In the data rows, the value 500 means zero.
Each row of this table is followed by its label. One hidden rule gives the labels. It looks at one to three of the table's principal directions, none of them among the few with the most spread.
(561, 574, 409, 381, 599, 473, 580, 316, 387, 379, 494, 612, 416, 477, 462, 472, 549, 432, 566, 471, 546, 532, 639,
 508, 498, 518, 613, 500, 462, 536, 684, 481, 496, 499, 496, 433, 488, 550, 441, 667, 574, 463, 494, 399, 637) flag
(524, 464, 453, 564, 579, 432, 217, 350, 528, 539, 366, 349, 591, 483, 396, 387, 482, 510, 429, 426, 526, 677, 427,
 543, 376, 599, 425, 551, 623, 475, 418, 420, 552, 533, 384, 436, 492, 497, 362, 488, 503, 555, 589, 418, 643) pear
(411, 411, 596, 475, 452, 523, 561, 453, 481, 599, 455, 447, 539, 648, 528, 487, 321, 559, 479, 521, 510, 427, 413,
 541, 446, 541, 396, 418, 644, 509, 425, 583, 643, 422, 510, 669, 454, 471, 528, 468, 454, 564, 583, 606, 474) pear
(608, 514, 461, 493, 498, 382, 403, 556, 563, 477, 487, 471, 490, 452, 467, 521, 595, 389, 532, 464, 544, 582, 551,
 503, 601, 477, 525, 578, 531, 461, 477, 496, 404, 501, 480, 450, 496, 453, 372, 535, 505, 612, 461, 449, 434) kite
(509, 584, 513, 430, 453, 506, 632, 447, 304, 320, 625, 599, 377, 445, 442, 361, 441, 466, 590, 412, 550, 462, 561,
 489, 607, 389, 446, 417, 416, 558, 540, 443, 554, 485, 488, 434, 579, 422, 508, 502, 514, 408, 526, 445, 447) kite
(461, 404, 541, 456, 506, 563, 416, 241, 398, 394, 377, 350, 510, 480, 408, 405, 334, 617, 565, 494, 438, 564, 498,
 505, 460, 543, 358, 515, 512, 467, 409, 515, 547, 492, 434, 487, 577, 419, 451, 386, 508, 377, 518, 514, 583) moss
(486, 400, 523, 436, 470, 482, 469, 426, 483, 607, 506, 463, 523, 617, 525, 559, 342, 476, 475, 528, 470, 458, 526,
 467, 468, 523, 484, 470, 637, 454, 398, 564, 533, 458, 522, 650, 436, 535, 461, 493, 460, 575, 557, 600, 523) pear
(619, 410, 498, 441, 584, 370, 423, 608, 595, 557, 489, 468, 447, 509, 522, 604, 593, 421, 508, 518, 602, 587, 599,
 494, 642, 584, 585, 584, 527, 457, 563, 557, 351, 528, 492, 510, 463, 475, 433, 645, 449, 652, 444, 478, 415) pear
(504, 457, 474, 521, 528, 410, 375, 442, 535, 459, 417, 416, 519, 506, 430, 403, 623, 477, 401, 446, 577, 561, 376,
 550, 496, 506, 449, 556, 544, 497, 470, 473, 520, 543, 484, 472, 557, 416, 379, 524, 547, 587, 496, 511, 427) mask
(520, 558, 531, 528, 473, 455, 526, 555, 553, 470, 516, 542, 526, 495, 522, 442, 651, 454, 402, 487, 576, 487, 387,
 502, 507, 430, 483, 496, 458, 528, 536, 503, 505, 510, 519, 488, 570, 463, 462, 491, 529, 555, 464, 489, 388) flag
(492, 480, 555, 661, 604, 390, 142, 546, 745, 702, 285, 347, 659, 554, 465, 579, 603, 445, 324, 533, 573, 648, 361,
 529, 358, 569, 416, 602, 687, 406, 378, 504, 429, 509, 413, 496, 450, 572, 367, 485, 456, 663, 561, 435, 575) mask
(459, 419, 462, 487, 747, 449, 349, 326, 611, 499, 142, 368, 503, 543, 379, 576, 648, 532, 433, 556, 598, 629, 477,
 661, 400, 676, 489, 651, 562, 501, 645, 560, 432, 532, 461, 447, 484, 555, 382, 690, 566, 550, 513, 395, 675) mask
(517, 462, 466, 461, 601, 486, 536, 510, 669, 518, 289, 444, 513, 515, 478, 645, 628, 529, 509, 602, 488, 544, 557,
 580, 496, 607, 554, 614, 487, 523, 630, 605, 349, 498, 531, 509, 490, 554, 461, 584, 571, 547, 406, 429, 541) fern
(406, 632, 558, 630, 590, 542, 502, 405, 384, 347, 422, 583, 456, 439, 351, 378, 557, 439, 485, 451, 594, 516, 480,
 593, 460, 380, 356, 443, 437, 565, 516, 435, 596, 484, 437, 360, 528, 480, 521, 505, 507, 380, 632, 354, 634) fern
(509, 436, 467, 434, 570, 470, 481, 373, 594, 557, 296, 453, 518, 625, 418, 609, 463, 405, 488, 524, 529, 499, 583,
 557, 464, 513, 510, 550, 636, 458, 508, 610, 479, 444, 512, 558, 460, 606, 356, 618, 523, 565, 549, 476, 599) fern
(578, 608, 430, 401, 359, 476, 740, 718, 441, 559, 806, 722, 422, 558, 673, 625, 449, 355, 608, 503, 486, 318, 676,
 396, 676, 376, 723, 438, 517, 470, 543, 527, 491, 420, 609, 592, 377, 556, 563, 608, 446, 613, 468, 569, 370) quill
(571, 556, 509, 386, 535, 548, 896, 537, 572, 536, 501, 726, 447, 586, 614, 837, 522, 384, 625, 723, 404, 372, 862,
 441, 576, 486, 755, 452, 435, 560, 690, 730, 322, 374, 621, 626, 346, 688, 590, 610, 554, 504, 417, 465, 631) mask
(445, 581, 505, 529, 506, 538, 495, 567, 552, 538, 451, 508, 529, 512, 558, 641, 528, 478, 527, 573, 516, 441, 473,
 516, 486, 443, 539, 568, 502, 398, 534, 572, 504, 451, 555, 494, 491, 574, 533, 513, 476, 502, 476, 502, 513) moss
(417, 415, 453, 331, 453, 645, 781, 359, 327, 417, 525, 517, 385, 587, 482, 590, 264, 587, 616, 571, 388, 327, 680,
 491, 559, 483, 568, 446, 437, 536, 542, 610, 545, 447, 599, 580, 519, 573, 589, 514, 538, 340, 515, 589, 563) kite
(444, 396, 522, 309, 397, 659, 842, 334, 432, 475, 477, 492, 477, 658, 562, 711, 224, 577, 608, 707, 323, 295, 733,
 412, 565, 457, 588, 458, 477, 475, 487, 774, 482, 362, 635, 704, 521, 600, 568, 411, 535, 397, 446, 623, 544) quill
(579, 417, 443, 316, 416, 552, 835, 585, 471, 536, 674, 641, 391, 591, 641, 705, 414, 473, 619, 591, 393, 321, 768,
 402, 662, 504, 759, 452, 439, 533, 592, 619, 403, 460, 622, 627, 399, 582, 586, 612, 500, 496, 416, 636, 438) moss
(459, 397, 648, 502, 368, 658, 738, 491, 440, 340, 519, 464, 454, 461, 474, 464, 387, 617, 595, 556, 392, 402, 544,
 448, 633, 393, 383, 415, 308, 547, 407, 604, 497, 479, 527, 509, 646, 368, 626, 275, 497, 271, 433, 607, 357) fern
(550, 412, 430, 479, 503, 433, 446, 504, 549, 558, 486, 483, 500, 535, 477, 503, 537, 420, 484, 429, 514, 511, 483,
 537, 498, 529, 548, 517, 576, 485, 473, 484, 529, 533, 521, 530, 443, 493, 421, 590, 509, 585, 514, 584, 467) mask
(585, 446, 444, 373, 447, 560, 734, 468, 539, 489, 512, 552, 485, 520, 575, 668, 462, 498, 627, 607, 348, 428, 714,
 441, 564, 521, 676, 508, 433, 510, 571, 636, 397, 455, 588, 580, 453, 563, 524, 506, 557, 461, 382, 562, 528) moss
(498, 460, 576, 573, 582, 572, 486, 452, 433, 409, 487, 525, 448, 368, 432, 404, 541, 575, 519, 462, 477, 582, 498,
 520, 447, 558, 419, 439, 335, 607, 536, 399, 478, 595, 415, 374, 520, 453, 598, 457, 496, 296, 528, 465, 600) mask
(510, 507, 534, 517, 512, 500, 457, 419, 575, 455, 341, 398, 569, 497, 472, 556, 529, 516, 481, 605, 484, 548, 522,
 511, 509, 485, 451, 593, 502, 466, 468, 610, 424, 444, 482, 496, 552, 490, 414, 416, 521, 534, 466, 421, 543) pear
(523, 603, 400, 478, 474, 423, 512, 549, 518, 487, 584, 565, 498, 512, 516, 566, 612, 389, 412, 546, 508, 456, 549,
 446, 548, 396, 610, 548, 497, 482, 509, 515, 415, 491, 580, 511, 526, 573, 433, 514, 567, 606, 457, 454, 463) fern
(383, 528, 345, 268, 412, 593, 711, 214, 342, 383, 410, 440, 485, 620, 500, 585, 327, 580, 551, 611, 402, 312, 530,
 555, 459, 446, 570, 577, 532, 464, 570, 665, 613, 379, 663, 620, 577, 595, 426, 494, 641, 481, 474, 558, 580) mask
(551, 705, 513, 498, 530, 498, 755, 623, 636, 529, 515, 760, 510, 552, 610, 776, 686, 311, 468, 712, 486, 384, 735,
 431, 551, 361, 690, 508, 436, 531, 649, 660, 284, 389, 602, 561, 408, 695, 522, 577, 546, 584, 427, 359, 579) quill
(462, 358, 574, 471, 437, 578, 565, 475, 355, 417, 581, 412, 429, 450, 469, 341, 333, 672, 581, 424, 469, 502, 441,
 499, 557, 559, 384, 406, 405, 558, 451, 458, 606, 554, 467, 490, 595, 345, 622, 387, 465, 341, 504, 609, 394) fern
(372, 270, 688, 626, 545, 594, 406, 465, 478, 560, 411, 342, 508, 571, 431, 308, 363, 697, 425, 392, 583, 535, 274,
 543, 419, 619, 297, 368, 526, 539, 391, 436, 705, 578, 371, 472, 555, 384, 620, 455, 393, 337, 633, 648, 447) moss
(572, 769, 542, 604, 501, 477, 510, 729, 658, 416, 504, 603, 534, 328, 580, 623, 793, 449, 538, 617, 498, 548, 549,
 440, 585, 390, 554, 618, 336, 481, 603, 498, 231, 478, 490, 344, 549, 518, 517, 423, 537, 504, 326, 292, 448) mask
(458, 383, 607, 713, 563, 550, 393, 500, 389, 409, 588, 488, 433, 406, 351, 170, 524, 576, 440, 277, 586, 606, 375,
 478, 499, 510, 364, 318, 383, 600, 395, 265, 661, 668, 334, 289, 581, 336, 629, 460, 440, 252, 623, 556, 453) moss
(539, 397, 516, 419, 426, 472, 506, 583, 511, 584, 584, 460, 497, 538, 594, 547, 438, 517, 491, 514, 495, 457, 462,
 482, 552, 537, 516, 515, 524, 470, 470, 551, 496, 503, 550, 616, 486, 462, 503, 494, 442, 594, 469, 621, 371) pear
(546, 586, 584, 576, 556, 406, 399, 570, 597, 463, 442, 511, 529, 430, 515, 529, 711, 433, 443, 561, 587, 589, 462,
 498, 540, 468, 458, 574, 464, 482, 523, 522, 365, 498, 466, 446, 525, 441, 444, 477, 500, 593, 437, 398, 452) moss
(546, 517, 546, 589, 477, 437, 388, 481, 537, 407, 439, 432, 540, 447, 438, 402, 610, 462, 452, 478, 545, 581, 449,
 504, 562, 433, 408, 547, 496, 498, 400, 480, 465, 497, 425, 419, 555, 375, 385, 420, 506, 554, 496, 445, 434) kite
(457, 564, 573, 628, 583, 454, 299, 472, 562, 514, 347, 439, 590, 452, 491, 399, 642, 562, 415, 487, 571, 622, 292,
 602, 356, 591, 359, 554, 561, 531, 507, 409, 521, 514, 390, 437, 460, 424, 455, 490, 496, 571, 538, 414, 567) moss
(509, 389, 406, 315, 507, 549, 772, 390, 329, 442, 597, 562, 346, 589, 470, 465, 315, 549, 639, 439, 476, 419, 698,
 488, 598, 577, 643, 383, 490, 584, 620, 517, 593, 497, 541, 545, 476, 517, 572, 659, 539, 407, 519, 571, 515) pear
(474, 531, 496, 565, 464, 530, 369, 591, 480, 594, 570, 508, 530, 483, 532, 506, 427, 463, 480, 445, 509, 471, 428,
 514, 446, 452, 452, 509, 542, 435, 415, 428, 573, 507, 484, 489, 443, 545, 519, 492, 391, 506, 598, 521, 531) pear
(474, 527, 532, 552, 465, 496, 318, 504, 618, 540, 372, 364, 631, 443, 525, 531, 549, 547, 458, 550, 465, 555, 310,
 538, 392, 499, 382, 618, 523, 406, 429, 535, 481, 494, 513, 516, 565, 478, 441, 346, 508, 542, 436, 505, 476) mask
(513, 274, 497, 460, 556, 562, 598, 473, 543, 541, 422, 433, 457, 547, 463, 544, 431, 575, 566, 494, 456, 508, 579,
 532, 528, 635, 559, 463, 469, 531, 536, 572, 524, 547, 515, 536, 476, 493, 575, 569, 492, 408, 483, 619, 504) quill
(505, 622, 535, 532, 411, 503, 542, 665, 421, 533, 712, 650, 472, 476, 599, 462, 492, 419, 508, 422, 566, 408, 425,
 473, 519, 382, 506, 424, 476, 491, 503, 418, 597, 487, 515, 485, 462, 502, 568, 519, 413, 509, 557, 535, 416) moss
(491, 510, 453, 436, 504, 532, 500, 454, 476, 561, 467, 492, 511, 514, 518, 640, 391, 472, 543, 556, 450, 468, 554,
 534, 427, 512, 531, 539, 523, 460, 522, 567, 512, 457, 554, 553, 450, 626, 492, 506, 490, 496, 541, 496, 638) kite
(459, 453, 467, 463, 489, 542, 515, 549, 548, 655, 448, 443, 547, 561, 580, 615, 373, 590, 568, 541, 431, 470, 476,
 567, 412, 638, 537, 522, 602, 484, 526, 540, 552, 458, 530, 601, 379, 567, 559, 532, 468, 552, 515, 561, 570) fern
(466, 503, 601, 583, 537, 557, 475, 639, 586, 610, 503, 491, 545, 474, 611, 651, 493, 602, 519, 640, 431, 522, 534,
 445, 478, 589, 520, 514, 465, 478, 496, 536, 380, 493, 479, 526, 428, 539, 654, 422, 433, 475, 451, 491, 547) kite
(517, 372, 587, 592, 619, 507, 394, 402, 468, 467, 461, 467, 473, 462, 382, 318, 497, 540, 454, 397, 558, 640, 494,
 492, 468, 587, 401, 402, 461, 571, 464, 402, 542, 601, 360, 405, 526, 421, 531, 510, 458, 374, 583, 479, 564) quill
(387, 354, 638, 618, 510, 568, 220, 443, 668, 614, 228, 232, 660, 541, 480, 569, 444, 615, 405, 581, 474, 544, 270,
 548, 359, 535, 287, 619, 585, 343, 305, 596, 522, 498, 464, 544, 563, 479, 458, 327, 421, 476, 515, 604, 505) flag
(486, 670, 561, 635, 646, 483, 333, 471, 624, 331, 224, 454, 555, 323, 439, 481, 815, 552, 499, 593, 542, 665, 436,
 613, 476, 519, 362, 700, 406, 507, 597, 467, 300, 504, 394, 316, 540, 396, 427, 474, 550, 511, 395, 239, 580) quill
(452, 566, 457, 461, 577, 551, 510, 448, 563, 625, 329, 505, 537, 620, 536, 740, 395, 471, 576, 609, 480, 448, 629,
 557, 412, 550, 593, 575, 649, 424, 574, 602, 486, 377, 505, 542, 340, 708, 467, 644, 469, 545, 571, 425, 736) moss
(508, 575, 478, 462, 523, 492, 393, 415, 555, 457, 343, 425, 585, 418, 562, 491, 609, 605, 528, 563, 464, 575, 379,
 595, 403, 602, 437, 664, 512, 480, 588, 494, 439, 480, 476, 499, 485, 432, 421, 484, 541, 586, 399, 420, 551) quill
(461, 406, 567, 573, 638, 510, 443, 432, 503, 486, 381, 438, 477, 504, 388, 360, 499, 599, 483, 433, 563, 621, 475,
 556, 456, 640, 405, 435, 513, 587, 528, 430, 541, 560, 379, 430, 503, 437, 548, 553, 491, 420, 564, 442, 566) pear
(583, 398, 490, 461, 493, 485, 660, 512, 442, 445, 640, 560, 401, 538, 470, 441, 475, 452, 527, 441, 536, 487, 665,
 397, 669, 475, 628, 384, 433, 547, 514, 516, 512, 534, 497, 473, 539, 464, 538, 566, 500, 440, 492, 554, 405) flag
(541, 397, 498, 467, 434, 493, 383, 430, 445, 430, 537, 371, 505, 424, 448, 420, 453, 511, 457, 454, 493, 544, 421,
 465, 530, 446, 416, 537, 411, 445, 395, 510, 524, 566, 516, 474, 667, 429, 435, 356, 491, 438, 480, 569, 412) fern
(571, 566, 407, 346, 372, 539, 754, 488, 533, 393, 536, 558, 483, 528, 577, 755, 494, 390, 631, 686, 370, 343, 774,
 387, 708, 304, 697, 608, 420, 375, 516, 746, 338, 374, 677, 584, 557, 568, 443, 449, 568, 526, 315, 521, 421) quill
(547, 500, 358, 379, 404, 560, 660, 586, 448, 495, 679, 557, 449, 455, 564, 572, 420, 506, 598, 498, 388, 407, 607,
 447, 569, 468, 654, 505, 393, 481, 563, 522, 492, 523, 628, 538, 534, 568, 581, 491, 524, 442, 410, 562, 444) pear
(554, 433, 612, 470, 382, 545, 727, 569, 291, 352, 800, 589, 350, 447, 527, 269, 388, 591, 609, 372, 523, 463, 559,
 366, 706, 466, 496, 284, 340, 618, 486, 400, 579, 549, 434, 436, 589, 302, 661, 436, 452, 323, 485, 600, 282) moss
(428, 547, 557, 529, 478, 548, 495, 574, 567, 585, 441, 493, 565, 522, 590, 592, 488, 557, 510, 577, 471, 448, 403,
 547, 421, 520, 448, 538, 543, 463, 506, 542, 506, 449, 526, 571, 444, 522, 556, 464, 464, 538, 485, 522, 507) quill
(478, 341, 445, 343, 391, 634, 641, 291, 294, 398, 606, 442, 430, 497, 444, 418, 208, 596, 618, 436, 360, 418, 565,
 431, 513, 472, 495, 404, 408, 480, 434, 531, 645, 533, 573, 550, 633, 484, 563, 379, 532, 258, 492, 676, 489) flag
(634, 637, 461, 508, 514, 372, 629, 720, 644, 519, 599, 683, 493, 439, 608, 672, 805, 338, 467, 613, 505, 507, 621,
 454, 593, 463, 700, 538, 408, 564, 641, 555, 271, 495, 588, 516, 429, 549, 500, 557, 579, 669, 356, 416, 436) kite
(444, 304, 402, 274, 364, 618, 665, 243, 400, 506, 427, 376, 503, 653, 499, 616, 173, 550, 620, 550, 333, 322, 567,
 524, 479, 486, 540, 516, 588, 403, 415, 701, 659, 408, 655, 708, 511, 554, 446, 457, 541, 448, 504, 746, 530) moss
Which label does each new row get?
(496, 619, 438, 516, 432, 519, 532, 469, 418, 408, 623, 543, 510, 397, 472, 461, 494, 488, 506, 505, 402, 500, 527,
 418, 476, 397, 518, 465, 395, 512, 463, 456, 487, 518, 547, 450, 599, 536, 535, 329, 591, 399, 457, 456, 529) kite
(568, 528, 476, 641, 404, 369, 348, 631, 430, 433, 742, 532, 472, 419, 451, 191, 614, 396, 457, 234, 616, 563, 348,
 437, 618, 382, 474, 409, 526, 491, 340, 263, 641, 596, 417, 357, 546, 287, 453, 485, 470, 552, 536, 575, 249) moss
(578, 399, 510, 504, 466, 414, 634, 692, 515, 622, 747, 626, 425, 622, 547, 443, 486, 398, 452, 387, 587, 449, 581,
 384, 642, 500, 649, 313, 561, 558, 478, 458, 553, 541, 504, 564, 435, 485, 572, 633, 446, 582, 537, 623, 311) quill
(464, 548, 522, 480, 604, 561, 477, 375, 496, 446, 312, 499, 494, 464, 456, 553, 512, 520, 564, 541, 509, 529, 519,
 598, 414, 535, 434, 569, 478, 492, 604, 526, 475, 472, 469, 447, 479, 548, 477, 561, 503, 423, 519, 398, 671) flag
(541, 574, 450, 439, 475, 450, 431, 512, 579, 502, 441, 451, 546, 484, 518, 648, 542, 425, 480, 601, 487, 502, 538,
 490, 529, 427, 517, 646, 508, 405, 498, 605, 366, 449, 566, 529, 555, 573, 379, 453, 523, 604, 429, 419, 496) fern
(573, 433, 469, 509, 576, 471, 562, 581, 552, 547, 562, 587, 445, 522, 509, 560, 585, 429, 477, 503, 520, 513, 650,
 456, 575, 541, 647, 466, 463, 543, 560, 500, 417, 551, 503, 489, 427, 546, 540, 634, 484, 518, 494, 503, 508) quill
(528, 569, 454, 413, 472, 603, 634, 453, 513, 425, 447, 529, 503, 446, 535, 656, 473, 526, 604, 639, 362, 447, 676,
 484, 526, 461, 559, 592, 389, 490, 574, 603, 354, 440, 555, 506, 511, 588, 504, 450, 536, 424, 409, 411, 605) pear
(550, 509, 401, 482, 479, 427, 479, 608, 514, 570, 592, 555, 471, 524, 527, 483, 544, 423, 513, 390, 540, 481, 484,
 520, 523, 517, 600, 495, 581, 499, 523, 410, 542, 526, 510, 492, 409, 510, 462, 644, 491, 601, 521, 548, 438) mask
(503, 476, 274, 265, 426, 551, 766, 401, 268, 332, 694, 592, 315, 524, 473, 380, 381, 535, 671, 354, 463, 357, 635,
 481, 647, 470, 682, 448, 442, 520, 636, 433, 625, 534, 604, 483, 563, 473, 531, 673, 589, 391, 438, 597, 392) quill
(558, 430, 521, 474, 514, 550, 683, 608, 458, 528, 649, 598, 408, 469, 542, 544, 445, 518, 597, 482, 470, 486, 639,
 439, 564, 563, 626, 374, 373, 576, 593, 499, 494, 548, 517, 484, 468, 536, 672, 541, 476, 367, 485, 555, 498) mask
(558, 398, 617, 654, 548, 457, 479, 686, 463, 560, 717, 610, 410, 483, 458, 303, 534, 434, 432, 294, 649, 564, 472,
 426, 568, 512, 493, 270, 445, 604, 456, 321, 597, 633, 379, 388, 478, 422, 633, 578, 385, 407, 626, 566, 388) moss
(567, 609, 365, 482, 568, 407, 470, 520, 627, 517, 427, 580, 503, 538, 467, 670, 666, 282, 484, 542, 536, 495, 657,
 494, 549, 404, 661, 615, 567, 415, 557, 559, 365, 462, 560, 472, 446, 642, 352, 659, 557, 631, 462, 394, 559) quill
(507, 489, 478, 587, 590, 368, 297, 629, 595, 627, 524, 501, 518, 537, 495, 430, 655, 462, 312, 430, 622, 581, 386,
 518, 465, 582, 500, 516, 606, 533, 491, 368, 458, 585, 438, 486, 438, 497, 452, 626, 468, 674, 552, 458, 452) pear
(445, 495, 494, 455, 382, 583, 644, 509, 399, 569, 594, 512, 509, 557, 561, 523, 224, 577, 648, 508, 371, 406, 561,
 499, 482, 528, 495, 402, 590, 512, 430, 521, 626, 406, 529, 627, 394, 507, 612, 424, 465, 483, 553, 580, 539) fern
(453, 602, 535, 643, 492, 505, 282, 453, 666, 531, 294, 400, 687, 470, 492, 552, 637, 475, 362, 590, 473, 542, 319,
 536, 336, 416, 383, 636, 541, 410, 393, 538, 462, 464, 486, 473, 543, 547, 378, 345, 526, 551, 492, 436, 578) moss
(441, 395, 496, 398, 485, 540, 537, 502, 536, 662, 427, 435, 534, 604, 595, 630, 354, 605, 533, 571, 430, 431, 448,
 583, 400, 652, 495, 528, 616, 491, 529, 582, 540, 456, 562, 686, 386, 553, 543, 541, 469, 582, 508, 611, 539) fern
(475, 420, 533, 528, 495, 433, 506, 618, 455, 596, 624, 548, 441, 590, 520, 360, 494, 478, 453, 326, 652, 464, 342,
 537, 508, 546, 502, 365, 596, 543, 505, 392, 697, 552, 479, 520, 440, 425, 555, 650, 438, 562, 598, 647, 347) moss
(543, 503, 453, 414, 457, 456, 598, 321, 406, 338, 521, 489, 471, 518, 444, 427, 501, 473, 494, 523, 483, 498, 602,
 434, 597, 430, 544, 491, 475, 527, 481, 557, 485, 467, 521, 503, 598, 442, 400, 451, 605, 512, 454, 479, 468) mask
(507, 436, 446, 426, 433, 497, 543, 445, 518, 589, 493, 529, 532, 595, 551, 609, 415, 402, 552, 513, 422, 400, 534,
 517, 470, 470, 555, 506, 631, 421, 429, 584, 564, 438, 593, 660, 376, 534, 447, 540, 494, 596, 508, 656, 508) flag
(472, 475, 535, 602, 476, 452, 306, 458, 553, 478, 396, 382, 585, 443, 430, 402, 601, 505, 387, 465, 503, 571, 283,
 564, 406, 478, 337, 550, 517, 500, 370, 453, 529, 542, 473, 473, 561, 406, 406, 363, 536, 536, 514, 531, 461) kite
(520, 571, 457, 374, 517, 547, 541, 430, 468, 378, 392, 452, 464, 383, 493, 634, 451, 580, 687, 628, 380, 537, 667,
 547, 551, 545, 475, 651, 420, 482, 594, 575, 310, 443, 521, 488, 513, 505, 482, 448, 542, 461, 384, 352, 605) fern
(505, 578, 575, 383, 275, 562, 744, 516, 383, 309, 673, 511, 481, 430, 613, 499, 442, 608, 542, 654, 376, 373, 532,
 373, 664, 348, 456, 503, 307, 530, 462, 618, 392, 427, 600, 582, 686, 381, 554, 211, 554, 454, 329, 523, 295) fern
(452, 501, 523, 533, 491, 486, 237, 378, 566, 487, 328, 325, 617, 474, 469, 448, 539, 559, 398, 516, 504, 566, 284,
 543, 383, 492, 331, 640, 559, 400, 397, 495, 498, 510, 466, 489, 598, 453, 358, 382, 508, 541, 482, 489, 497) flag
(431, 537, 551, 610, 512, 450, 430, 559, 546, 559, 489, 489, 532, 596, 473, 424, 537, 485, 378, 457, 604, 495, 395,
 490, 484, 468, 456, 446, 615, 507, 430, 447, 564, 488, 444, 482, 499, 493, 481, 525, 485, 569, 579, 486, 442) mask
(530, 593, 443, 548, 561, 496, 441, 689, 666, 622, 404, 526, 547, 438, 574, 671, 616, 493, 577, 548, 468, 541, 515,
 605, 442, 602, 567, 624, 530, 488, 613, 478, 386, 486, 497, 470, 339, 585, 521, 603, 474, 592, 460, 402, 593) fern
(561, 539, 400, 435, 442, 482, 578, 548, 623, 574, 461, 539, 547, 552, 573, 750, 536, 376, 548, 616, 400, 414, 637,
 490, 527, 441, 659, 600, 556, 427, 501, 634, 388, 415, 613, 593, 400, 626, 418, 535, 542, 623, 431, 525, 534) mask
(487, 501, 695, 620, 478, 565, 680, 543, 308, 298, 678, 639, 373, 390, 425, 201, 487, 548, 560, 374, 561, 512, 514,
 468, 635, 422, 332, 263, 314, 679, 470, 368, 591, 548, 383, 388, 564, 263, 686, 411, 444, 292, 562, 482, 384) pear
(562, 463, 480, 466, 487, 427, 624, 572, 406, 511, 702, 611, 388, 563, 476, 443, 422, 414, 527, 420, 541, 481, 682,
 419, 650, 491, 595, 354, 541, 582, 480, 449, 506, 504, 478, 524, 436, 483, 534, 595, 478, 543, 563, 507, 438) fern
(475, 615, 565, 639, 605, 449, 387, 547, 712, 645, 273, 500, 631, 575, 521, 703, 618, 417, 416, 663, 520, 552, 535,
 555, 396, 527, 492, 586, 655, 480, 485, 586, 369, 391, 447, 531, 334, 627, 427, 530, 485, 674, 556, 341, 688) kite
(587, 386, 481, 411, 469, 479, 725, 523, 382, 389, 728, 595, 352, 514, 487, 353, 513, 491, 492, 403, 556, 460, 613,
 394, 696, 480, 623, 356, 360, 611, 568, 470, 522, 583, 519, 476, 595, 410, 564, 578, 523, 426, 462, 581, 316) quill
